Rotation paths and how fast each direction turns (degrees each step)
Each turn is a multiple of 5 degrees from 10 to 175, or 0.
Each row of a path follows its step; steps can be skipped.

step 0: [-11  17  16   0  15  -2   7  -4  11  24  12  -2  11  -7 -16  -6  -8  -7
 -19  -8   2 -14  31 -20  12  28   9   8   7  -6   1   5  19  -2  -5   8
  23]
step 1: [  9 -13 -10   7  10  22  24 -22  12  -4   2  -5   4 -24   5   6   9 -16
  12  15  -5   5   5 -10   9 -21   7  -3  11  -3  24  -7  29   7 -18  17
  -2]
step 4: [  5  -3  16 -10   2  25  17 -24 -17  28 -10  15  15  35  -4  -9  -8  -5
  -1 -14   6   7  11  -4   1   6 -21   3  -7   7  10   9  -7  -7   2  -1
  19]
step 5: [-15  14   8  -4  -5 -16  20  -7  -8   5  11 -11  -9  -1 -26  13 -14 -16
  12 -12  -7   9  -7 -22  17 -16 -12   6  -5  16  12 -10  24  12  16  19
  -5]
step 6: [ -5 -10  -1   7  -1   7   7 -10  10  11 -15   3 -13  19 -11  32  28 -15
 -20   8   2  13  19   7 -13  -5   8  -6 -12   0  -2  10  -4  13   1  30
  13]
step 7: [-12   0  -4 -13 -12  -4   1  24   5  -9 -35   3  -8 -21 -21 -14  -8  -3
  11 -16 -18  16  11   5   0  -3 -12 -11 -17 -12  16  -7   0  -2 -14  21
   1]
step 9: [-14  -3 -11  -3  17  16  29 -16  -8  -7  -9  11  13   1   4  -9  -6  -7
  -4   7 -20  16 -11 -18  10 -18 -14 -19  20 -13  16 -19  11  -6 -14   5
 -13]
step 11: [ -3 -17 -13 -13  26  -5 -18 -21  -8  -4  -2   6 -30 -26  -2   8  -2  -6
  -2  -5  -6  10  -6  -2   2  -1   1 -10   9  10  24   2  -2  -5 -14  22
  25]
step 12: [ 16   7  29  -7   1  14   0 -11   0  -3 -21   9  14  10   5   0 -15   6
  12 -13 -10   7  20  -2   0   4  -6  16  -9  -6   2  19  10 -11 -12   5
  42]
step 13: [  2  15   5 -15  21  -6  20   0   9 -17  24   0  -2 -14  -4   3   3 -20
   8 -18  -7  -6   4 -42   5  -1  -2  13  -5   0   6 -11  11  -7  11  27
  -3]
Speeds:
[ -2   1  -2   3   1  -6  -2   4  -5   7  -6  -8   4  -1   3  -4   2  -3
  -2   1   2  -5   0  -6   1  -5   6  -6   6  -4  -2  -1   2  -1 -14  -1
   3] : 40
[ 6 -6  4  4  8  4  1 -7 -4  3  3  5 -1 -6  1  1  7  2 -7  5  2 -1 -1  4
 -1 -4 -4  2 -3  3 -5 -8 -6  3 -8  7 -2] : 140
[-1 -6 -9  3  7 -1  3 -5 -2 -6  7 -3 -6  2  5  6  3 -8 -1  0  8  3  5 -3
 -3  6  7 -5  2  2  3  5 -2  1  0 -1 -1] : 140
[ 0  7  5  7 12  0  1  2 -4  3  5  5  7  4 -4 -4  0 -3  3  1  2  2 -1 -7
  3  2 -4  1 -3 -6  4  5 -4 -5  1 -3 -8] : 80
[-7  6 -2  3  0  4 -3 -6 -7  1 -7 -2  0 -4 -1 -3 -2  0 -4 11  7  1 -6  1
  2  5  5  3 -6  1  1  0  6  2  7  5  3] : 70
[ -5   0   6   4  -3   2  -2  -7  -1   2   4  -4   0   2   3   2  -1  -1
   3  -2   0  -4   1  -2 -15   4  -7  -3   3  -4  -1  -6  10  -4   0   3
  -5] : 85
[ 1 -8 -2 11 -3 -7  6 -3  2 -3 -2  0 -3  0 -1 -1 -3  5  8 -2 -1  5 -7  1
  3  1  4  7 -4  1  1  0  6 -5 -8  1 -5] : 175

step 0: [  5  -7 -19   2   7 -10  19   3  -2   8  -7   1 -28 -23  -9  -1  -9   6
   1  15  -7   9  -3  12  22   6 -15 -23   4  24  -1  23   9   1  -1  12
  19]
step 1: [  0  -6  23  29 -23  -8   6 -16 -15  -9  12 -12  11  -3  -3 -10  -2 -10
 -12  19   0 -18  14   1  -2   9  -1   9  -5  -4  -4  11  -7  17 -35  11
   8]
step 2: [ -3  -8   4   6  15  14 -21  27   6  -2   3  24   2  10   1  -8  10   9
   2 -11 -16  -8  -7  11  27  -2   2  -7 -13 -28 -10   3  -3   1 -10  27
   9]
step 5: [  6  -4  -7   0  12  18  10  -6   2  -1   7  -2   0 -22   5  -2  43   2
  14   2  16 -12 -10 -16   2  -2  -3  11   1  10 -25  -3   5  27   5  18
  -2]
step 7: [ -2  -4  15  16 -15   3  17 -28  -4   7  16  21  21   6   3 -15 -16   3
  13  12 -13 -32  -1   8  -8  13  -7   6 -12  -7 -13  -8   4  -1 -14  -2
   4]
step 8: [  2  13  -2   9   1  22  -4  33   2  13  -8  14  -4   0  -6  12 -16  -3
  12 -22   2 -15  16  -8  24 -13  -1   9 -13 -15 -15  -3   0  -2   8  25
  11]
step 9: [ -2  -7  -8 -22 -23  -6  23   0  14 -13  12 -13  -6  -6  -9  -9   3  -2
  31  12  -2  -7  14 -18   6 -13  -7 -12   8 -17  21  12 -14  -4  10   4
 -14]
step 10: [ 27   5 -16  17 -16 -16   7   4  28  17   3   1   6  11  -8  20   3  23
   3   7 -26   8  -7 -10   7  12   3   8   9  18  -9   4   1  11 -14   2
   9]
step 11: [  3   1   8  -2  -4   1  15  10 -15 -17 -12  -1 -12 -18  -5 -13  22  -3
   9   3   9  -5 -15   5  -8  11   1  26  -3  -5 -28  12 -17  24   5   9
  25]
step 12: [-22   5   2 -14  14   1  16  -3  -3   6  11  13 -15  -5  -5   0  -7   3
   4  14 -10  19   9   5  17  10   9 -15 -16 -10  26  -2  -1   6 -30  14
  27]
Speeds:
[ 5 -4  0 -1 -6  0 -2 -5  3  7 -6 -3 -7  2  1  2  6  2  3  4  9  2 -2 -3
  3  2  7 -2 -1  8 -3 11  1  2  0  0 -6] : 70
[  3  -3 -11  -3  -7   1   3   2   2  -6   2   6   9   5   5  -1   3   5
  -6   3  -2   6  -2   6   1   1  -2   2  -5  -3   0   5   7  -2   5  -4
  -2] : 100
[ 4 -8  0  2  8 -2  1 -1 -4  4  7  5  3  1  4  1  4  7  8  2  1 -2 -4 -1
  2 11  1 -5  0 -1  8 -3 -5 -6  3  2  1] : 145
[ -2  -8   1  -3   0  -5   0  -3   4  -3   1  -1 -10  10  -4   1   3   6
  -7  -4  -9  -5  -2  -5  -4   0   0  -4   0  -3  -3  -5   3   2   4   2
  -3] : 100
